Where one turn sends some rows of the set: a few examples, then the rows asked
vadep: [-2.33  0.39 -1.80  0.63 -0.87  2.38 -1.86 -0.90 -0.27 -0.06 -2.21 -1.45
 -1.25  1.60  0.48  0.11  1.27  0.71 -2.73 -1.33  0.61 -1.58  0.84]
gos: [ 1.89 -1.62  0.79  0.45 -1.53 -2.29  0.33  2.38 -2.03 -0.06 -1.86 -2.52
 -0.30  1.18 -0.24  0.07 -0.49  0.67 -0.04  1.47 -1.17 -1.25  2.15]
Duvu: [ 0.78 -2.09  0.14 -1.67 -1.20  0.57 -0.68  1.66  2.24 -0.40  0.07  1.02
 -0.21  1.68  1.42  1.65  0.62 -0.16  0.67 -1.05 -0.73  2.65  0.75]
kalom: [-1.95  1.53 -1.97  0.96 -0.43  0.39 -2.00 -1.63 -1.34  0.13 -2.86 -0.74
 -0.05  1.46  0.29  1.27  1.62 -0.10 -2.17 -1.30  1.31 -1.59 -0.02]
mupir: [-1.99  1.19 -1.90  0.52 -0.85  1.47 -2.25 -0.86  0.53 -0.69 -1.65  0.02
  0.95  0.86  0.43  0.78  2.65  0.11 -2.69 -1.03  2.59 -0.70 -0.04]
sezo: [-1.08  1.76 -1.85  0.53  0.33  2.13 -1.62 -0.62 -0.72  0.71 -2.08 -0.30
  0.35  1.85 -0.05 -0.30  1.84  0.02 -3.12 -1.33  1.81 -0.65 -0.32]
bepa: [ 0.25  0.33  1.74  1.64  1.75 -1.13  1.40  1.24 -2.61 -2.33  0.43  0.51
  2.62  2.15 -1.49 -0.13  0.20  1.02 -0.52  1.55  0.82  0.48 -0.29]
labu: [ 2.24 -0.65  0.63 -0.45 -0.58 -2.03  0.23  3.59 -1.82 -0.50 -0.84 -2.47
 -0.05  0.26 -1.46 -0.57  0.59  0.91 -0.15  1.13 -1.61 -0.38  1.10]
Benup: [ 0.25  1.33 -0.82  1.70  2.50 -0.59  1.50 -1.31  0.21  0.10 -0.89  1.47
 -1.57  0.52 -2.37  2.87  0.91 -0.88 -0.28  1.70  1.00  0.08 -0.54]
Zigef: [ 0.92 -0.65  0.77 -1.39 -2.31  0.81 -1.60  1.47  1.61  0.95  0.13  0.66
 -0.61  1.72  1.50  1.08  1.50 -0.64  1.10 -0.42 -0.53  2.73 -0.29]
Divun: [ 0.23 -2.32 -0.56 -0.84 -1.16 -0.23 -1.97  0.44  1.70 -0.53 -0.10  0.72
 -1.03  1.79  1.51  1.36  0.28 -0.91  1.48 -1.69 -0.78  2.66 -0.68]
zasul: [ 2.40 -1.62  1.30  0.83 -0.65 -2.16  0.16  3.20 -1.45 -0.99  0.04 -1.66
 -0.86  0.78 -1.52 -0.61 -0.34  1.73 -0.05  1.76 -0.29 -0.89  1.27]
Baf: [-2.31  0.67 -2.47  0.02 -0.99  0.66 -2.14 -1.29 -0.85 -0.79 -2.13 -0.09
  0.17  0.05  0.10 -0.41  2.33  0.10 -3.16 -1.66  0.73 -0.08  0.49]
Bib: [ 0.53 -1.07  0.26 -1.64 -0.19  0.19 -0.88  0.60  1.47  0.23  0.04  0.00
 -0.05  1.30  2.25  0.68  1.81 -1.19  1.97 -2.13 -1.22  2.46 -0.30]
kovu: [-1.19 -0.11  1.28  2.12  0.64 -0.05  0.79  1.10 -0.42 -3.26  1.04  0.64
  1.18  2.37  1.30 -1.36 -1.53 -0.10 -0.71  1.62 -0.45 -2.06  0.52]
nidif: [-1.40  2.09  0.42  1.13  1.50 -0.93  0.83 -2.00  0.20 -0.41 -1.13  0.23
 -1.42 -0.06 -1.72  2.18 -0.64  0.18 -0.35  1.86  0.11 -2.32 -1.28]
tadib: [ 1.19 -1.92  0.25  0.26 -0.50 -0.47  1.52  0.06  3.04  0.42 -2.46 -1.36
  2.08  0.66  1.37  1.70  0.09 -1.43 -0.41  1.87 -0.36  0.35  1.46]
pas: [-1.92  0.02  0.73 -0.07  0.37 -0.90 -0.07 -2.91  0.31 -1.04  0.59  0.06
 -1.66 -1.59 -1.37  3.03 -0.30 -0.36 -0.36  0.95  0.70 -1.63 -0.82]
fome: [-0.33 -3.12 -0.13  1.41 -0.65 -1.03  0.97  0.38  3.32  0.40 -1.33  0.23
  0.62  1.76  1.85  0.56 -0.56  0.37  0.11  2.64 -0.37  0.54  1.28]
zoza: [-1.68  0.17 -0.30  1.85 -0.61 -1.05 -0.33 -2.36 -1.04  1.24  3.41 -1.25
 -1.25 -0.22 -0.49 -1.99  0.54  0.03  0.00  2.39  0.01 -1.05  0.59]
miz: [ 0.40 -0.25 -0.34 -0.29 -1.93 -0.67  3.48  0.97  2.96  0.93 -0.99 -1.54
  1.28  0.65 -0.41  0.91  0.41 -1.29  0.40  2.06  0.95  0.57  0.39]
pidot: [-0.41  0.39 -1.04  2.39  0.93 -1.33 -0.49 -1.50 -1.37  1.57  3.39 -1.97
 -1.16 -0.23 -0.74 -1.20  1.11  0.62 -0.65  1.79  0.56 -0.05 -1.78]
sas: [-1.12  0.85  0.40  1.40  1.22 -1.32  0.72 -2.15 -1.52  1.65  3.15 -0.96
 -0.51  0.39 -0.05 -2.41  0.69  0.28  0.53  1.32 -0.17 -0.45 -0.77]
namo: [ 0.11  1.45  0.77  1.26 -0.26  1.77  0.89  1.30  2.19 -1.52 -1.22 -1.52
  0.65 -0.83  0.72 -0.15  3.00  0.12  0.15 -2.49  1.86 -0.83  0.94]
Mab: [-1.26  1.69  0.60  0.65 -0.79 -0.33  0.01 -1.55 -1.65  1.60  3.19 -1.55
 -1.30 -0.53 -0.80 -1.41  1.64  0.33  0.45  1.78  0.61  0.39 -1.32]
bekom: [-0.07 -0.28  2.53  1.60  0.29 -1.63  2.67  0.72 -1.78 -2.50  0.68  0.54
  1.64  1.85  0.34 -1.52 -1.04 -0.53  0.38  1.34  0.68  0.20  0.21]
pofe: [ 1.07 -2.49  0.35  0.14 -0.63 -0.70  0.00  2.70 -2.05 -0.55 -0.49 -2.14
 -1.31  1.74 -1.46 -1.24 -0.82  1.73  0.11  1.03 -1.40 -1.03  1.86]
pefa: [-1.55  0.74  0.19  1.95  1.17  1.15 -0.26 -0.35  1.77 -2.28 -0.72 -0.93
  0.96 -0.55  0.23  0.74  2.97 -1.64  1.92 -2.29  1.14 -0.82  0.80]
nep: [ 0.97 -2.22  0.52  0.04 -1.17 -2.42 -0.88  1.57 -2.54 -1.08 -1.60 -2.05
 -0.25  0.28 -1.36 -0.72 -0.20  1.27 -1.39  1.25 -2.10  0.13  1.24]
pimep: [ 1.19 -1.64 -0.66  0.22 -0.07  0.53 -1.15  1.35  1.06  0.79  0.23 -0.20
 -0.71  2.05  2.15  0.66  1.85 -0.32  1.21 -0.74 -0.41  3.74 -1.06]
siz: [-0.47 -1.01  1.36  1.47  0.26  0.27 -1.91 -0.46  1.58 -3.09 -1.18 -0.46
  1.82 -1.78 -0.38 -0.25  0.98 -1.61  0.76 -2.03  0.18 -1.38  0.25]
Zopen: [-1.92  0.52 -0.72  2.07  0.87 -1.30  0.14 -2.01 -0.52  1.16  3.03 -0.93
 -0.77 -1.07 -1.67 -1.48  0.49  1.24 -0.80  1.74  0.62 -0.82 -0.45]

Benup moves to kovu
zoza moves to labu
Baf moves to pidot
Now these:
kalom moves to sas
pas moves to bepa
bekom moves to tadib
nep moves to pimep
zasul moves to Duvu

Where one turn sends some rows of the set: a few examples, then the rows asked
vimip: [ 0.15  0.27 -1.24 -1.71  1.43  0.10  0.14  2.83  1.87 -2.62 -0.55 -0.21
  0.80]
Fak: [-0.31 -1.50 -1.36  0.06 -0.30 -0.34 -0.18  0.48  3.43 -3.12  0.10 -0.22
  1.44]
tubu: [-1.30 -2.59 -0.28  1.15 -2.03 -1.02  0.38  0.26  1.10  0.91 -2.20 -0.08
 -0.38]
gib: [-0.66  3.26 -0.33 -3.07  0.18 -0.54  1.38  0.37 -0.16 -0.21 -0.18 -0.34
 -0.61]
limag: [-2.57 -1.68  0.19 -2.50 -2.97  0.30  0.59  1.81  0.65  0.84 -0.32  0.90
 -0.40]
Kare: [ 1.03 -0.30  0.03 -2.43  1.08  0.14  0.56  1.18 -0.20  1.42  2.30  0.29
 -1.54]
Fosi: [-0.81  2.89 -0.82 -3.36 -1.34 -0.20  0.24  0.32  0.43 -0.11 -2.15  0.39
 -0.29]
Feri: [-0.05  0.25  0.16  1.37 -1.36  0.64  1.04  0.96 -1.81 -1.55  1.62  0.51
 -1.88]
bom: [-1.48  0.21  1.45  1.30 -2.09  1.04 -1.76 -2.49  0.12  0.02  0.63  0.81
  0.07]
zude: [-0.80 -0.08  0.42  0.98  2.07 -1.03 -0.40 -1.33 -0.37  1.21  2.18 -0.67
 -1.30]
Komup: [ 0.46 -1.53 -1.24 -1.18  0.29  0.56 -1.29 -1.68  0.48 -3.38  1.36 -0.08
  1.06]
duf: [-3.40 -0.90 -1.20  0.17 -1.01 -1.82 -1.16 -1.01 -0.83  0.70  0.59  2.36
 -0.77]
Reg: [-1.95 -0.06  1.47 -3.05  0.21 -1.91 -1.33  0.74  2.36 -1.26 -0.27  0.51
  1.80]
navak: [ 1.25  0.77  0.02  1.22 -1.20 -0.92 -1.66  0.72  2.21  0.46 -0.91  2.40
 -1.48]
Pes: [-0.90  1.42 -0.39  1.37 -1.26  2.43 -2.78 -0.76  0.18 -1.40 -1.00  0.13
 -0.96]
sidi: [-1.40  1.99 -1.39 -1.94 -0.40  2.24 -2.21  1.39  1.94  0.12  0.40  1.64
 -1.04]
sof: [-1.46  0.29 -0.48  2.97  0.85 -0.22  0.44 -0.59  2.37  0.86  1.28  0.31
 -0.21]
Sezib: [ 0.76 -2.26 -1.65  1.82 -1.20  1.05  0.57 -1.23 -0.39  0.41 -0.82  0.57
 -0.33]
kov: [-0.35 -1.35 -0.32 -3.69  0.66  0.06 -0.75  0.10 -1.59 -2.27  0.21  0.04
  1.05]
Nuvu: [-1.03 -1.87  0.98 -1.43  0.10 -1.87 -0.99 -1.65  2.45 -1.86  1.69 -0.01
  1.59]
vabu: [-1.59  1.44 -1.25 -3.37 -0.69 -1.29  1.99  0.52 -0.33  0.67 -1.31 -0.11
 -0.25]

gib moves to Fosi
limag moves to Kare
Reg moves to kov
Now these:
zude moves to Pes
bom moves to Sezib
duf moves to Feri
Fak moves to Nuvu

Where one turn sends some rows of the set: a few examples, then the rows asked
vunu: [ 2.32  1.49 -1.35  0.95 -1.97  2.06 -0.65 -0.73 -1.79  0.22  1.77 -2.69
  0.15 -0.98  1.12  0.21  0.99  0.48  0.51  0.54  0.10  1.38 -3.41 -0.28
 -0.91  0.63 -0.23  1.05 -1.64 -1.93 -0.14 -0.08  1.58  1.16  1.73]
Deg: [-1.15  1.81 -0.57  0.15 -2.40 -0.70 -0.66  0.58 -0.45 -1.68  0.32  2.81
 -1.48  0.02  1.81 -3.51 -0.14 -1.46 -0.99 -1.54 -1.25 -0.33 -0.11  1.12
 -0.44 -0.87  1.39 -0.19  0.69 -2.01  1.65 -0.80 -1.20 -1.27 -0.18]
Mek: [-1.43 -0.37 -0.08  0.83 -1.35  1.89  2.85 -0.77  0.04 -0.02  1.56 -1.75
 -0.87  0.44  0.76  1.14  2.45 -1.84  1.02 -0.03 -1.70  0.46 -1.79  1.65
  0.02  0.37  0.94 -1.83 -0.80 -0.34 -0.29 -1.38  3.58 -0.15  0.33]
kisi: [ 0.16 -0.68  1.72  1.78 -1.42  0.44 -0.60 -2.28 -0.69 -1.51 -2.24 -2.60
 -1.57 -1.90 -1.05 -1.44  2.12  1.16 -0.33  1.82  0.82 -1.41  0.89  0.88
 -0.63 -0.72  1.71  1.01  1.46 -2.79 -1.94 -0.57 -0.62  1.44 -1.47]
Veke: [-0.20  2.32  0.36  0.06 -1.50  0.82 -0.40 -2.23  0.60  2.71  1.05 -0.50
  0.96 -0.02 -0.12 -0.35  1.16  0.16  0.73  1.08 -2.42  2.17 -2.04  1.83
  1.61 -0.07 -0.53  0.17  2.31 -2.11 -0.67 -1.46  1.13 -1.15  0.53]
vukam: [ 1.12  2.78  1.92 -1.02 -0.68 -0.99 -1.11 -1.22  0.72  1.17  0.18  0.64
  0.16 -1.98  1.57  0.66  0.98 -0.38 -0.40  0.13  1.44 -1.22 -0.16 -1.27
  3.05 -0.25  1.48 -2.51  0.18 -1.61  0.65 -0.06  2.73 -0.95  0.13]
fubif: [ 1.32 -0.50 -1.80 -1.58  1.26  1.32  0.18 -1.62  0.02  0.48 -0.46 -1.35
 -0.63  0.35  0.09  0.45  0.26  0.32  0.40 -0.97 -0.13 -0.21  0.98  0.70
 -0.64 -0.07 -0.28  5.27 -0.30 -1.96 -0.22  0.58  2.80 -1.02  0.32]
fami: [-0.82 -0.61  0.15 -1.24 -1.95  1.76 -1.06  0.12 -0.42 -0.54 -0.74 -2.15
 -4.14  1.15 -1.10 -1.36  0.67  2.68  0.73  0.04 -1.82 -0.86  1.43 -0.25
  0.35 -0.48 -1.01 -0.23 -1.28  1.11  0.26 -0.32  0.87  0.23 -2.28]
pepo: [ 2.57 -0.27 -2.59  2.09  0.01  0.13  0.76  1.45 -0.49 -1.28 -0.52 -0.95
 -0.50 -0.41  0.07 -0.53  0.69  0.97  0.24  1.21 -0.50 -1.22  0.84 -0.10
  0.34 -0.70  0.51 -3.53 -0.86  1.05 -1.39  2.66 -2.14 -0.60  0.86]
maki: [ 1.30 -1.63  0.25 -0.37  1.50  0.34 -2.71  0.11  0.24 -2.23 -0.34 -0.98
  1.53 -0.92 -2.56  2.06  1.40  0.65 -0.57 -1.85 -0.17 -0.19  0.70  2.00
  1.11 -0.85  0.19  0.62  0.93  0.29  2.29 -2.33  1.86 -1.04  1.82]
Zotuz: [ 1.58 -1.08  1.23  2.46  1.62 -0.56 -0.86  2.17 -1.12  0.37 -1.33 -1.89
  0.93  0.94 -1.71 -0.90  0.57  1.28  1.16  1.47  0.84  1.34  1.91 -1.15
 -1.11  2.74  1.68  0.72 -0.59  0.61  1.21 -0.05 -2.46 -0.10  0.13]
Zogi: [ 0.47  1.03  0.83  1.81  0.38 -0.70  0.50 -0.26 -0.30 -1.18 -2.85  1.76
 -2.74 -0.30  1.65  0.50 -0.70  0.88  2.64 -0.20 -1.05  1.25  2.19  1.20
  1.60 -0.24 -1.60 -1.76 -1.90  0.65  0.25 -0.54  1.00 -2.64 -1.49]
Gefof: [-0.38 -0.20  1.10  0.11  0.83  3.16  0.86  1.81  0.03  0.37  1.03 -1.15
  0.04 -1.25 -0.13 -3.53  2.22 -1.45  0.27  0.86 -0.32 -1.05 -0.43  2.20
 -0.91 -2.24  0.18 -1.01 -0.78 -0.31 -0.70 -1.53 -0.65  2.07  0.53]
Dezi: [-0.24 -0.24 -1.84  1.61  2.31 -1.68  0.28 -0.60 -1.09 -0.42  1.04  2.64
 -0.87  1.11  0.18 -0.58 -0.17  2.70 -0.80 -0.05  0.18  0.76 -0.65  0.68
 -0.68 -0.97 -1.82  1.50  0.33 -0.22 -0.08 -1.05 -2.88 -1.29  0.55]
foret: [ 1.48  1.16  2.28  1.38 -0.87 -1.89 -1.41  1.78 -1.08  1.00  0.59  1.28
  1.12  1.01 -0.92 -0.67  0.27 -2.62  1.64  0.08 -0.41 -1.17  1.06 -1.01
 -2.33 -0.31  2.92  0.27 -1.99 -1.74  0.75 -0.39  2.10 -0.63 -1.06]
nen: [ 1.38 -0.78  1.49  2.93  1.49 -0.66 -1.07  0.12 -2.38 -3.18 -1.35 -0.31
  1.42 -0.23  0.77 -0.36 -0.54 -0.41 -1.39  0.40 -0.54  0.02  2.59  1.00
  0.82  2.42  1.58 -1.76 -0.63  1.24 -0.21 -2.72  0.64 -0.87 -0.67]
les: [ 0.66 -1.68  1.53  1.31  0.39 -3.19  0.58 -1.57  0.25 -1.76 -1.59  1.48
  0.94 -1.01 -2.23 -0.18 -0.47  0.85 -0.17  2.25  1.16  1.47  2.05  1.30
 -0.63  2.47  0.29  0.55  0.24 -1.19 -1.75 -1.06 -0.15 -1.00  0.88]
kegim: [ 3.03  0.07 -1.28 -2.49 -0.79  1.08 -1.08  1.83  0.05 -1.48 -0.45  2.62
 -1.58 -0.29 -1.17  3.23  0.97  0.82  0.47  0.93  0.50 -0.61 -1.40  0.48
 -0.57 -0.47  0.60 -0.72  1.63 -0.83 -0.61  1.05  0.48 -0.43  0.83]

Gefof moves to vukam
Mek moves to Veke
Now these:
Dezi moves to pepo
kegim moves to fami
nen moves to les
kisi moves to foret

